In the data rows, the value 128 means zero.
Here are some points:
[114 108 138 136 144 119 123 112 143 134 117 157 134 124 127 130 117 132]
[130 158 131 125 152 138 167 140 134 138 132 104  81  84 133 143 154 125]
[104  68 138 139 145 145  89 119 146 123 114 184 183 181 131 105 108 132]
[107 101 137 157 179 177 145 156 151 146 128 165 101 125 154 146 141 130]
[109  81 103 168 166 160 146 144 146 138 122 163 107 140 147 157 146 130]
[135 115  82 150 131 157 165 153 112 131 127 145  87 149 144 171 147 140]
[ 77  48 133 174 160 160  85 129 155 130  99 204 180 184 162 108  99 129]
[147 160 117  95  82 101 119 135 121  96 166 105 123 107 124 150 124 130]
[172 207 136 131 109 115 176 137 112 117 144  58  50  46 111 150 159 105]
[ 98  94 105 188 221 208 169 179 148 183 140 169  64 116 148 160 161 140]
[124 160 105 135 145 125 145 177 145 118 171 118  77  79 140 188 147 129]
[111 116  85 229 243 205 177 182 152 132 121 191  15  86 155 214 182 119]
[178 231 119  76  64  48 155 128 123  92 186  45  60   4  96 197 142 139]
[162 160 133 107  81  84  80 127 114 111 152 113 155 140 111 118 104 128]
[114 150 116 147 177 147 172 156 149 129 154 123  56  53 128 175 166 127]
[ 99  53 110 177 189 192 140 159 155 166 135 199 109 159 152 151 139 144]
[124 119  82 159 142 144 173 161 137 118 140 145  67 104 151 197 155 141]
[112 136 139 147 190 149 155 143 149 155 141 127  83  70 123 149 154 115]
[152 132 117 134 109 119 136 107  95 133  90 116 132 164 122 107 121 126]
[156 153 120 145 116 126 156 148 127 117 148 101  87  82 129 168 148 114]
[ 95  82 124 149 139 158 140 109 121 138  87 153 149 183 150  94 119 131]
[117 106 105 196 173 177 179 134 123 163  87 144  63 114 155 153 155 127]
[136 128 130 127 105 113 115 101 102 137  95 119 155 164 123  79 110 127]
[120 110 107 168 180 198 177 165 130 164 131 149  65 123 149 164 162 137]
[150 120 140  99  69  88  84  84  87 123  87 123 201 211 119  54  89 127]
[150 145 115 143 139 154 150 150 105 186 128 110  91 130 117 114 141 137]
[134 149 133 100  94  93  93 130 123 116 139 117 160 145 126 118 105 133]
[120 149 163 108 125 121 118 108 127 142 121  95 149 126 112  75 119 123]
[129  91 118 152 163 152 121 137 121 147  98 167 154 192 141 113 124 128]
[122  74  96 145 127 153 136 135 117 126 118 162 141 186 150 133 123 141]
[106  72 136 140 143 135 103 121 143 137 112 167 169 177 147 113 114 125]
[122 108  87 154 154 168 158 164 144 112 149 171  97 135 159 194 151 139]
[139 169 136  51  45  60  95  95 123  57 150  89 185 116 116 118 101 132]
[105 120 158 140 142 118  75 111 136 122  94 146 175 162 119  72  96 111]
12 more points follow, each with its number after it:
[134 120 153  86  86  89  85  86 124  97 115 132 205 166 113  85 105 123] 0
[111  91  76 172 191 212 206 173 157 133 162 167  30  82 153 229 192 145] 1
[123 119  90 107  90 128 150 149 139  95 160 138 116 124 152 183 137 149] 2
[139  67 133 112  86 121  81 105 106 143 101 161 215 239 133  73  87 138] 3
[125 137 112 174 220 176 192 176 149 163 145 147  37  64 122 206 184 114] 4
[113 145 132 103 133 124 159 115 142 101 143 108 115  84 122 145 152 124] 5
[177 162 115 113 112 102 169 106 113 124 113 101  93  98 103 167 148 124] 6
[160 172 116  88  69  93 126 131 112 106 162  79 124 107 117 142 130 130] 7
[178 188 122  78  28  57 109  96  73 122 103  55 152 149  95  75 101 131] 8
[ 91  79 100 220 255 233 166 208 178 169 168 194  30  82 161 214 179 133] 9
[136 176 119 140 160 123 154 158 137 150 156  98  50  48 116 164 161 121] 10
[125 155 136 138 159 137 115 154 149 131 167 115  90  63 118 148 133 120] 11
Which of these numbered points is nearest to each point below, ignoring the 2 directions in which the first points spread most? Its number follows each.
[126 140 139 138 168 129 159 141 134 153 133 119 100  94 112 156 151 111] > 4
[204 241  92 126 113  99 159 145  88 135 129  70  50  68  94 149 164 126] > 8
[121  74 123 174 190 203 176 115 122 168  84 166  99 168 125 119 159 123] > 6
[149  76 113 137 114 148 126 123 102 143 108 155 158 219 138 108 121 133] > 3
[142 168 136 105 118 122 123 132 112 149 139  93 117 116 110 103 124 132] > 10
[132 128 126 108 106 119 126 118 136  76 155 125 126 107 135 164 139 131] > 1
[111 129 148 152 161 112  88 136 154 131 138 152 140 108 120 126 107 121] > 11
[109  41  53 160 149 181 180 185 165 120 176 198  84 144 174 253 163 162] > 2
[175 215 135  59  40  70 123 110  81 139 147  30 122  95  93  82 120 134] > 8
[118 111 107 161 191 179 179 146 151 114 137 164  68  94 137 195 175 128] > 0
[150 152 121 128  89  93 130  92  94 144  70 101 136 136 111  84 113 131] > 8
[145 209 173  49  52  59  91  89 106 109 135  32 168  93  91  52 101 118] > 10
[123 194 162  89 115  85 106  97 135  94 143  86 145  81  99  97 118 115] > 11
[130 122 104 127 140 153 173 132 149 107 144 131  84  88 133 183 165 139] > 1
[135  86  86 144  96 138 161 130 114 144 108 142 107 145 155 162 125 153] > 3
[ 76  37 124 177 189 169  92 174 165 138 145 219 164 192 177 148 107 139] > 9
[106  95 182  98 128  92  71  93 129 130 107 145 230 190 109  63  89 102] > 4
[179 164  97 104  86 125 165 124  96 137 124  84  96 121 101 135 149 140] > 8
[ 96 146 167 126 161 119 115 113 150 110 133 127 130  84 119 122 130 102] > 11
[166 160 130  75  59  91 122 140 115 132 163  84 131 121 127 136 113 145] > 3
[180 200 141  71  66  99 182  61  69 143  82  34 110 110  79  75 148 123] > 8
[155 172 117  88  67 100 162  83  85 122  89  70 126 131 116  98 128 130] > 8
[136 143 130  79  71  94 109 124 125 112 156 103 167 136 127 109 106 143] > 7
[124 105 131 134 154 140 154 137 133 154 122 133 128 133 125 140 146 114] > 4
[132 224 154  74 107  75 135  98 139  66 140  62 123  34  95 127 140 105] > 5
[165 151 129 110  84 101 116 103  92 131 109 101 142 155 116 101 117 128] > 8
[129 111 118  78  54 105 110 111 119 104 147 117 169 148 136 123 108 151] > 1
[166 197  85 156 163 142 196 173 121 139 164  91   0  35 113 211 186 129] > 3
[106 128 158 116 142 129 113 123 145 151 138 120 141 107 123 105 116 131] > 11
[132  93  89 156 135 162 139 147 120 135 118 167 111 172 147 156 133 146] > 3
[ 85  67 140 128 160 136  93 150 166 132 163 174 182 155 141 144 110 128] > 9
[134  82 114 106  39  78  89  84 116  74  86 162 212 208 147 115  76 140] > 2
[112  87 144 133 115 133 113  89 104 143  78 133 187 204 142  57  96 125] > 8
[177 164 156  85  68  52  99  71  94 126  78  90 179 148  78  77  99 113] > 6
[107  80 113 166 183 181 156 142 147 121 126 180 100 130 144 171 151 134] > 0
[118  65 117 213 249 240 189 162 146 189  89 208  63 157 155 159 171 128] > 6
